[[  8.4  -0.7   1.4   5.2  -1.5 -10.2   5.9  -3.3  -0.8  -1.1]
 [  1.5  -7.9  -4.2   0.1 -12.5 -12.3   1.4  -5.0  14.2  -8.0]
 [  8.2 -34.8  -3.3 -34.6  -9.6 -30.6  12.3  -7.0  10.0 -18.5]
 [ -6.9   7.6  -5.4  -9.3   5.5 -18.4  15.4  -7.7  -7.5   7.7]
 [  4.0  10.3  11.1   4.2   4.8  -8.4 -10.7   0.7  -2.4  -6.1]
 [  1.1  -3.0   5.2  -0.6  -1.8   8.7   3.5   0.7  -6.0  15.9]
 [  9.2 -50.8   4.5 -34.9 -26.3   8.1  18.6  -3.2  13.7  26.7]
 [ 19.8  27.3  26.9   3.5  54.7  79.0 -15.3   6.9 -42.9  74.3]
 [ 23.8 -35.8   8.8  -1.8 -17.6 -30.5  12.9   7.3  11.1  19.0]]
|
[[ -1.1  -0.8  -3.3   5.9 -10.2  -1.5   5.2   1.4  -0.7   8.4]
 [ -8.0  14.2  -5.0   1.4 -12.3 -12.5   0.1  -4.2  -7.9   1.5]
 [-18.5  10.0  -7.0  12.3 -30.6  -9.6 -34.6  -3.3 -34.8   8.2]
 [  7.7  -7.5  -7.7  15.4 -18.4   5.5  -9.3  -5.4   7.6  -6.9]
 [ -6.1  -2.4   0.7 -10.7  -8.4   4.8   4.2  11.1  10.3   4.0]
 [ 15.9  -6.0   0.7   3.5   8.7  -1.8  -0.6   5.2  -3.0   1.1]
 [ 26.7  13.7  -3.2  18.6   8.1 -26.3 -34.9   4.5 -50.8   9.2]
 [ 74.3 -42.9   6.9 -15.3  79.0  54.7   3.5  26.9  27.3  19.8]
 [ 19.0  11.1   7.3  12.9 -30.5 -17.6  -1.8   8.8 -35.8  23.8]]

[[-10.8  31.1 -42.3 -23.1 -38.5  -6.8  11.6 -11.6 -40.5   0.2 -38.9  21.5
  -10.9 -18.3  28.3 -35.7]
 [ -5.5 -39.8 -11.3  23.7 -18.3 -19.2 -50.5 -90.0  -1.9  -7.3 -18.4 -21.6
  -44.6 -33.5   2.8  26.2]
 [ -1.2 -55.1   1.9 -14.7  23.1  19.1 -48.7  11.4 -10.3  44.3 -15.9  44.2
  -72.4  47.8 -77.1   6.5]
 [-51.2 -31.8  37.0  -3.1 -11.3   0.1  46.4  48.2 -20.6 -72.9  -5.4  21.2
  -59.7  69.1 -21.0  -4.1]
 [ 15.5  10.6  -8.7 -19.6  -3.1  49.0 -46.0  20.8  -1.0  17.6 -25.4  -2.6
   13.0 -13.5 -24.0  14.1]
 [-75.2 -35.4  28.8 -10.1   0.1  -2.9  36.2  -2.0 -45.6 -33.8 -14.6  -0.7
  -30.9  71.7 -23.8 -25.1]]
|
[[-35.7  28.3 -18.3 -10.9  21.5 -38.9   0.2 -40.5 -11.6  11.6  -6.8 -38.5
  -23.1 -42.3  31.1 -10.8]
 [ 26.2   2.8 -33.5 -44.6 -21.6 -18.4  -7.3  -1.9 -90.0 -50.5 -19.2 -18.3
   23.7 -11.3 -39.8  -5.5]
 [  6.5 -77.1  47.8 -72.4  44.2 -15.9  44.3 -10.3  11.4 -48.7  19.1  23.1
  -14.7   1.9 -55.1  -1.2]
 [ -4.1 -21.0  69.1 -59.7  21.2  -5.4 -72.9 -20.6  48.2  46.4   0.1 -11.3
   -3.1  37.0 -31.8 -51.2]
 [ 14.1 -24.0 -13.5  13.0  -2.6 -25.4  17.6  -1.0  20.8 -46.0  49.0  -3.1
  -19.6  -8.7  10.6  15.5]
 [-25.1 -23.8  71.7 -30.9  -0.7 -14.6 -33.8 -45.6  -2.0  36.2  -2.9   0.1
  -10.1  28.8 -35.4 -75.2]]

[[-21.1  70.1 -29.9  28.4  55.1 -47.3 -41.8 -48.9  24.7   9.5 -11.2  42.8]
 [-37.5  65.7 -30.8 -28.1  22.5  22.0  -5.2  47.4 -11.5 -25.6  76.8  41.3]
 [-14.9  85.2 -38.8  13.1  61.4  -9.6 -50.8 -21.4  14.5  -3.5  23.9  47.7]
 [-26.4  56.3 -22.8  34.6  45.9 -65.3 -29.5 -57.9  22.8  17.1 -23.4  40.5]
 [-16.4  85.7 -40.2   4.2  57.6   6.0 -46.2  -3.8   6.1  -9.9  42.6  49.6]
 [-16.8  80.1 -35.4  21.4  60.3 -28.0 -49.4 -36.8  21.6   3.0   5.4  44.9]]
|
[[ 42.8 -11.2   9.5  24.7 -48.9 -41.8 -47.3  55.1  28.4 -29.9  70.1 -21.1]
 [ 41.3  76.8 -25.6 -11.5  47.4  -5.2  22.0  22.5 -28.1 -30.8  65.7 -37.5]
 [ 47.7  23.9  -3.5  14.5 -21.4 -50.8  -9.6  61.4  13.1 -38.8  85.2 -14.9]
 [ 40.5 -23.4  17.1  22.8 -57.9 -29.5 -65.3  45.9  34.6 -22.8  56.3 -26.4]
 [ 49.6  42.6  -9.9   6.1  -3.8 -46.2   6.0  57.6   4.2 -40.2  85.7 -16.4]
 [ 44.9   5.4   3.0  21.6 -36.8 -49.4 -28.0  60.3  21.4 -35.4  80.1 -16.8]]

[[ -8.7  25.5 -11.8 -10.0  20.3]
 [ 12.7  32.8 -72.7   0.8   6.3]
 [-20.0   3.2  53.8 -11.1 -16.7]
 [  2.0 -19.5 -60.3  13.2  18.1]
 [-11.9   2.6   4.7  -5.6  16.3]]
|
[[ 20.3 -10.0 -11.8  25.5  -8.7]
 [  6.3   0.8 -72.7  32.8  12.7]
 [-16.7 -11.1  53.8   3.2 -20.0]
 [ 18.1  13.2 -60.3 -19.5   2.0]
 [ 16.3  -5.6   4.7   2.6 -11.9]]

[[ -1.8  24.1   2.9   3.0  -3.0]
 [ 15.7 -70.5 -10.3 -10.2  11.2]]
|
[[ -3.0   3.0   2.9  24.1  -1.8]
 [ 11.2 -10.2 -10.3 -70.5  15.7]]

[[ 53.4   9.9 -13.1 -46.6  -4.8 -37.7]
 [-67.9 -35.1 -25.1 -14.6  -5.6 -22.6]
 [-72.6   1.4 -25.1  58.0  -0.2   9.2]
 [-67.9   2.9 -25.1  75.0  -0.2   9.2]
 [ 38.0   2.9 -43.7 -29.1 -66.4 -10.4]
 [ 38.0  56.0 -25.1  77.4  -0.2   9.2]]
|
[[-37.7  -4.8 -46.6 -13.1   9.9  53.4]
 [-22.6  -5.6 -14.6 -25.1 -35.1 -67.9]
 [  9.2  -0.2  58.0 -25.1   1.4 -72.6]
 [  9.2  -0.2  75.0 -25.1   2.9 -67.9]
 [-10.4 -66.4 -29.1 -43.7   2.9  38.0]
 [  9.2  -0.2  77.4 -25.1  56.0  38.0]]

[[-12.0  -3.4   8.0   3.8  -5.7  -1.9 -18.2]
 [-11.9  -2.5   3.0 -10.5 -22.4  13.2 -14.3]
 [ -8.9  -3.2   4.7  -2.5 -11.3   4.3 -12.8]
 [-26.1  -6.3   7.2 -23.1 -50.6  28.5 -32.4]
 [  4.6   1.6  -3.5  -1.5   2.1   0.4   6.7]
 [-32.6  -7.7   8.4 -29.5 -64.5  37.4 -40.4]
 [  4.6  -0.7   8.9  32.4  43.9 -36.2   0.1]
 [-12.4  -3.3   6.7  -2.3 -13.6   4.0 -17.5]
 [ -2.8  -2.1  10.3  23.5  26.7 -24.9  -8.6]
 [ 32.5  10.3 -25.6 -19.1   4.2  15.1  50.8]
 [ 47.3  15.7 -39.9 -33.6  -0.9  28.6  75.3]
 [ -2.8  -1.5   7.6  17.1  18.8 -17.9  -7.4]]
|
[[-18.2  -1.9  -5.7   3.8   8.0  -3.4 -12.0]
 [-14.3  13.2 -22.4 -10.5   3.0  -2.5 -11.9]
 [-12.8   4.3 -11.3  -2.5   4.7  -3.2  -8.9]
 [-32.4  28.5 -50.6 -23.1   7.2  -6.3 -26.1]
 [  6.7   0.4   2.1  -1.5  -3.5   1.6   4.6]
 [-40.4  37.4 -64.5 -29.5   8.4  -7.7 -32.6]
 [  0.1 -36.2  43.9  32.4   8.9  -0.7   4.6]
 [-17.5   4.0 -13.6  -2.3   6.7  -3.3 -12.4]
 [ -8.6 -24.9  26.7  23.5  10.3  -2.1  -2.8]
 [ 50.8  15.1   4.2 -19.1 -25.6  10.3  32.5]
 [ 75.3  28.6  -0.9 -33.6 -39.9  15.7  47.3]
 [ -7.4 -17.9  18.8  17.1   7.6  -1.5  -2.8]]

[[ -6.4  12.0 -30.4 -23.3 -18.1  -3.3 -12.2  -9.0 -30.4]
 [  0.7  18.9 -53.6 -25.0 -27.1  13.6 -18.8 -17.5 -53.6]
 [  0.8  28.4 -53.2 -35.4 -37.2  24.1 -13.5 -16.3 -53.2]
 [ -5.4  12.9 -40.4 -23.5 -22.6  -0.1 -15.1 -13.2 -40.4]
 [ -1.1  17.8 -63.8 -26.2 -45.5  14.8 -16.9 -22.8 -63.8]
 [ -8.3   5.7 -24.7 -13.4 -18.6  -0.4  -4.9 -11.5 -24.7]
 [ -9.4  16.4 -50.6 -23.8 -12.5   8.7 -17.9 -21.9 -50.6]
 [ -8.4  15.5 -44.3 -28.2 -18.2  -2.2 -18.6 -14.9 -44.3]
 [ -8.7   1.7 -15.5  -8.1 -23.2   0.6   2.9  -9.7 -15.5]]
|
[[-30.4  -9.0 -12.2  -3.3 -18.1 -23.3 -30.4  12.0  -6.4]
 [-53.6 -17.5 -18.8  13.6 -27.1 -25.0 -53.6  18.9   0.7]
 [-53.2 -16.3 -13.5  24.1 -37.2 -35.4 -53.2  28.4   0.8]
 [-40.4 -13.2 -15.1  -0.1 -22.6 -23.5 -40.4  12.9  -5.4]
 [-63.8 -22.8 -16.9  14.8 -45.5 -26.2 -63.8  17.8  -1.1]
 [-24.7 -11.5  -4.9  -0.4 -18.6 -13.4 -24.7   5.7  -8.3]
 [-50.6 -21.9 -17.9   8.7 -12.5 -23.8 -50.6  16.4  -9.4]
 [-44.3 -14.9 -18.6  -2.2 -18.2 -28.2 -44.3  15.5  -8.4]
 [-15.5  -9.7   2.9   0.6 -23.2  -8.1 -15.5   1.7  -8.7]]
